Each row is where one point has got to under a steady rotation. How many ticks took it there?
The counts run from 0 to 321.
[  3 -23  20  -8  15 -12  -9  10   9 -16  18 -13  25   1 -15  18 -17  -7
  42  -1  18  -4 -37 -25  -4  24 -10  20   8  33  -4   3 -33 -43   0  11
 -39   4  30  21  -1 -21  14 -19  -4  18   8  -9   0  37]  79
[-12  -1 -12   5   2 -25  -2  26   6 -10  -8  33   6  39  15  -1 -25  26
 -21  17  11  -1 -17 -17 -27  32 -29  22   0  17   9   9  -2 -26 -17  20
 -19  20  -9  15   2 -18  23 -35  28 -11  -4 -36 -17 -13]  152
[ -7  -1 -11  -7 -12 -17  -2  57  15   0 -19 -19 -15   2 -15   0  -2 -13
   5  -5  41  17 -23 -21 -35  38 -14  19 -18   5   5  -9 -28 -31  -8  21
 -24  22   8  18  15  15  28 -14   0  -2  11  -9  -2  26]  187
[  9  -4  -6  -2  17  -9 -16  47  12  -9  -8   4 -12  11  -5  10 -17   9
  13   4  20  11 -24 -36 -28  41 -21  31   3  21  -1  -4 -15 -29   0  16
 -29   8   3  20  17  -4  30 -24  -7 -22   2 -23 -11  32]  148
[-15  -7 -10 -13 -17 -12   3  48  10  -4 -29 -15   4 -13 -20   4  -4 -14
  -5 -25  46   6 -21 -11 -34  28 -18  27 -18  -1   2  -7 -39 -32 -10  27
  -5  27   5  11  15   9  27 -19  10   6  -4   4  10  11]  199
[ -3 -64   0   4  11 -51   1  -6  22 -26   4  14  -8   5  10 -19  -2  -1
 -18  20  28 -10  -3  23 -15 -13   5  14  16  20   4  12 -26  -4  13  15
  -3  10   7  -9  -8 -25  12 -32  21  29 -25 -19   5 -14]  4
[-10 -22   5  -2  11 -27 -30   3  11 -10 -11  16  -3  39   9   2 -33  20
 -15  23  20   6   1 -18 -21  22 -23  27  20  31 -21   3 -26 -36  -4  22
 -14   8  -6  -7   8 -22  17 -30  19 -19  -5 -25  -8 -15]  126
[  4  10 -16   4   0 -19   1  55   7  -8   4  16   4  13  -1   3  -7  16
   2   8  16  11 -36 -21 -20  42 -22  25 -12  19  20  -3  -3 -26  -9  22
 -32  17   3  36   4  -5  35 -18  11 -10   7 -33 -26  22]  162
[ -1 -17  20 -15   0 -32 -38   9  14 -23  12 -13   6   6 -22  13 -29   8
  27   5  28  12 -19 -25  -9  22 -18  22   0  25 -19 -12 -50 -34  -3  22
 -20   1  20  18  -1 -10  27  -8  -7   0  20   0 -17  19]  105
[  5 -30 -18  -4  -3 -21   3  54  18  -2 -12 -10 -10 -32 -14   2  23 -12
   0 -13  40   7 -22   0 -28  43  -7  32 -10   9  21  12 -10 -12  16  25
  -9  11   5   8  13  -1  33 -25  -1   1 -23 -20   5  26]  229
[ -1 -16 -15  -6 -19 -36  -8  58  21  -3  -4 -12 -13 -23 -18  -6  14  -8
  -6   5  43  20 -18   1 -25  37  -6  22 -19  14  21   0 -23  -8   2  32
  -7  14   6  13   3  11  38 -13   5   6   3 -16 -15  18]  215
[ -1 -38   4  -4  13 -20  23  21  16  -9  15 -17   6 -22  -8   1  12 -20
  32   0  19  -8 -35  -2 -14  22   8  11   8  19  17  15 -29 -23  10   6
 -30   4  24  23  -7 -21  15 -16  -9  40 -16  -7  11  32]  310
[ -6 -30   9   1   8 -42 -17  -8  17   0  21   6  12  37   6   0 -18  11
   6  41  10  -1 -10 -15  -8  12  -5  11  32  36   0  15 -22 -39 -10  11
 -28   9   9   2 -10 -40   9 -26  22  17  11 -31 -15  -7]  84
[  4 -20  16  -6  14 -18  -9  11   8 -13  27  -4  28   3  -7  18  -8  -1
  35  12   4 -10 -35 -22   0  32  -8  15   8  32   5   7 -19 -45  -2   9
 -41   1  27  31  -7 -26  18 -21   0  21   2 -14  -8  29]  80
[-11 -36 -10  -6  14 -17  35  25  13 -30  -1  -3   4 -22  -4  -4   5 -13
  23 -17  33 -12 -27   9 -21   6  -5  13 -16   7  17   4 -30  -2   1  15
 -17  14  35  31 -11  -4  20 -17  -3  35 -27   1  22  24]  281
[  7 -47  -2   7  12 -41  10  18  19 -16  22  19   7 -14   1  -7  14  -1
   1  11  11  -9 -33  19   0  12  10  16   5  29  28  23   0  -5  18  11
  -9   3  10  14  -7 -27  25 -33  16  28 -33 -30  -8   6]  1
[-17 -20  19 -13   5 -26 -32  -6  12 -25 -12   0   5  23  -9  11 -40   9
   5  -1  32   4  -4 -23 -18  12 -27  32  -2  20 -30 -17 -57 -36  -9  25
 -13   5  15   5   1  -7  18 -16   4 -10   3   4   0  -3]  116
[ -9 -27  21 -11  12 -21 -12  -3   5 -20   2 -19  11  12 -18  12 -28 -11
  35   1  28  -2 -19 -22 -15   7 -11  10   9  26 -21 -10 -52 -43  -7  15
 -34  10  31  15  -3 -17  12 -12  -8  16  10   8  15  24]  77
[ 11 -47   3   3  13 -32   9  23  19 -16  22   4   5 -24  -7  -1  18 -11
   5   0  13 -11 -33  14  -3  19   7  21   3  25  28  19  -3  -5  21   7
 -12  -1  17  15  -4 -24  23 -34   9  32 -34 -24  -4  16]  0
[  2 -44 -10   7  17 -34  22  27  26 -12  15 -19 -19 -10  -5 -12  16 -19
  28  19  28   3 -20   3 -26  10   8   2   6  25  19  17 -27 -13   9  10
 -30   6  25  15  -6 -13  17 -14 -14  38  -6 -13   8  32]  297
[-15  -7  -6  -3   3 -14  -5   6  -1 -14 -19  31  12  35  14   3 -37  25
 -19   0  15  -5 -18 -22 -24  23 -35  38   9  22 -10   6 -18 -37 -13  18
 -15  19  -5   4   3 -18  20 -36  26 -17 -19 -18  -1 -17]  140
[  0 -63  -1   3  21 -35   8  -9  15 -25  -4  16  -5   9  13  -8  -6  -8
  -2  15  17 -14  -6  12 -24 -10   5  15  26  29   1  20 -15 -13  17   5
 -17   5   6 -13   3 -30   9 -42  12  22 -37 -22  23   3]  17
[  5  -1 -17  -1  11  -5  -4  36   2  -5  -1  21   4  22   7   6 -17  19
  -4  10   8   4 -32 -25 -23  46 -23  29   8  27  11  11   6 -32  -5  14
 -27  11  -7  15  10 -16  24 -35  13 -19  -8 -41 -13  12]  150
[-14 -19  10  -5  -1 -37 -26 -13   7 -13   3  24  18  38   4   2 -35  22
 -10  17  14   3  -9 -13 -10  16 -25  28  12  31 -16   0 -35 -36  -9  26
  -7  13   1   1 -12 -25  20 -25  35  -3  -6 -19 -10 -24]  113
[ -2 -47  13  -8  27 -26   7  -8  14 -46   0  -3  -7   4  -9   0 -22 -12
  30  -1  34  -9 -13   2 -22 -18  -6   8  -3  19  -9 -14 -47 -15   4  13
 -25   7  35  19  -1  -2  12 -15 -11  21 -10   9  17  29]  36
[-19 -51 -10   3  12 -25  37   0  12 -16 -15   6  -5  10  13 -14  -4 -11
  -7   4  26 -17  -3  11 -38  -8  -2   2  20  19   8  26 -27 -17   1   6
 -19  21   8  -7  -4 -24   5 -33  14  37 -38 -12  31  -5]  289
[  4 -15  -7   1  15 -19 -22  27  13  -5  -5  17 -15  28   5   2 -22  18
  -6  18  12   8  -9 -32 -27  39 -18  30  21  26  -3  11  -5 -38   2  11
 -30   6  -9   5  12 -24  26 -29   4 -26  -1 -37 -12   8]  137
[ 15 -62   0  10  27 -46  -4  16  26 -23  26   9 -16  -8  -3 -15   7  -1
  10  28  19   3 -17  14 -11   3  14  10  11  30  16  10 -14   0  18   9
 -17  -2  16  11  -8 -25  24 -28   0  25 -17 -32  -5  21]  14
[-11 -49  10   5  20 -31   8 -24  10 -28  -1  11   4  33   8  -6 -31  -2
   7  18  24  -9  -5  -1 -29 -24  -4   3  21  29 -14   6 -41 -25   0   3
 -28  14  19  -1  -7 -24   2 -28  14  23 -16  -5  21  -3]  46
[ -8 -48 -16   6  13 -27  32  12  13  -4   8   0   3   1  13  -7  12  -9
   6  17  12 -19 -22   3 -21  13   4   6  26  22  21  39 -10 -23   6   4
 -31   9   9   3  -6 -35   6 -30  13  40 -26 -30  18   9]  300
[  2 -47  -1   4  28 -27  18  -7  11 -27   9  25  10  19  15  -6 -11   5
   3  16   7 -21 -20   5 -15  -3  -2  11  23  28  14  22  -2 -14  12   4
 -24   8  16  10 -12 -37  11 -40  20  29 -33 -29  12   0]  30
